500 stands for zero in the data rows.
Here are some points:
"777 999 915 783 704 628 580 564"
"799 988 843 730 641 583 555 525"
"729 681 566 542 524 504 510 500"
"999 884 636 565 536 515 509 507"
"999 971 707 592 546 518 508 512"
"999 999 904 768 692 646 604 585"
"754 699 580 536 507 497 507 493"
"928 658 535 506 499 507 502 500"
"729 786 658 589 553 527 518 511"
"999 982 726 637 582 547 533 509"
"767 614 495 474 478 492 487 495"
"999 810 628 568 536 522 508 504"
"999 999 821 731 650 623 586 572"
"818 999 946 819 715 633 587 567"
"773 883 759 688 634 584 569 558"
"803 932 791 705 637 615 582 562"
"999 957 734 666 631 588 570 544"
"999 999 709 590 532 534 506 508"
"520 361 380 414 432 451 461 475"
"962 835 620 537 506 519 495 507"
"734 810 710 630 602 557 545 538"
"796 999 900 777 676 605 581 549"
"999 743 594 550 525 522 507 498"
"502 387 386 419 450 456 476 489"
"737 607 516 500 495 497 491 502"
"942 999 871 748 668 622 599 577"
40 more points follow, each with its number after it:
"999 999 847 722 658 628 598 576" 0
"999 999 848 739 671 631 608 574" 1
"616 485 461 466 480 478 483 489" 2
"537 552 514 517 499 504 504 500" 3
"806 991 837 698 616 571 537 527" 4
"818 999 951 818 714 639 589 562" 5
"863 999 832 700 620 563 539 520" 6
"999 915 654 549 524 506 508 501" 7
"676 611 583 573 553 548 539 532" 8
"703 632 592 588 571 567 541 531" 9
"807 831 683 604 572 549 533 526" 10
"999 995 733 621 572 549 531 512" 11
"926 806 703 648 631 608 589 575" 12
"652 831 775 694 639 584 560 530" 13
"834 861 704 632 578 569 548 531" 14
"999 970 682 568 548 522 518 505" 15
"999 999 710 580 538 517 512 497" 16
"698 667 631 613 602 571 569 551" 17
"999 809 627 568 544 529 518 523" 18
"999 981 765 674 629 602 562 547" 19
"999 999 817 717 661 617 590 577" 20
"481 475 487 488 497 503 496 502" 21
"755 599 546 544 527 523 511 514" 22
"739 664 600 564 551 539 542 523" 23
"742 513 470 482 491 491 494 501" 24
"878 999 825 716 647 615 584 577" 25
"999 999 853 720 662 624 599 568" 26
"999 999 834 718 653 618 588 561" 27
"660 577 561 551 543 523 530 518" 28
"576 434 425 440 462 470 476 482" 29
"861 999 809 680 600 565 534 510" 30
"729 662 629 605 599 576 568 559" 31
"808 778 638 594 568 549 528 529" 32
"999 875 671 597 566 549 522 517" 33
"999 999 875 744 667 626 595 575" 34
"584 579 536 503 485 484 487 472" 35
"769 983 858 739 664 599 574 546" 36
"818 919 778 707 649 622 583 581" 37
"999 936 752 673 648 606 586 575" 38
"651 565 545 529 536 526 519 526" 39
Which two of these numbered points are nearest to each point below, ignoring the 2 directions in which the first points spread most? Their numbers follow each, nearest first.
"843 829 680 621 589 573 554 535" > 19 32
"999 917 742 670 633 609 589 589" > 38 31
"692 594 535 510 502 505 512 502" > 29 2
"472 414 412 431 471 487 489 487" > 21 14
"814 999 940 805 697 620 561 544" > 5 2
"723 668 645 623 595 585 564 562" > 31 17
"799 999 892 754 661 617 570 539" > 35 13
"665 593 572 568 543 540 529 537" > 8 39
"805 712 655 633 620 597 574 565" > 12 31
"999 999 787 678 622 583 552 547" > 32 21
"809 901 759 649 586 534 520 514" > 6 4
"999 999 897 757 682 633 605 576" > 34 24
"999 999 900 757 682 639 602 582" > 34 24
"678 643 642 607 594 558 557 557" > 1 0
"530 363 377 421 429 452 467 470" > 29 2
"780 666 635 610 580 578 550 535" > 9 24
"718 543 494 483 491 500 494 487" > 27 29
"908 971 748 616 554 533 521 500" > 16 30
"613 638 584 536 516 503 499 483" > 35 36
"830 834 660 573 537 506 513 504" > 7 11
"870 993 811 686 608 555 537 521" > 6 4
"804 999 946 804 714 639 583 561" > 5 2
"999 925 756 667 611 590 561 542" > 27 28
"693 877 792 705 637 592 560 530" > 13 36
"713 616 578 564 547 532 533 518" > 28 22
"999 799 616 555 534 509 506 509" > 2 18
"996 999 797 695 653 610 594 571" > 20 23
"798 999 862 728 638 585 551 522" > 6 30
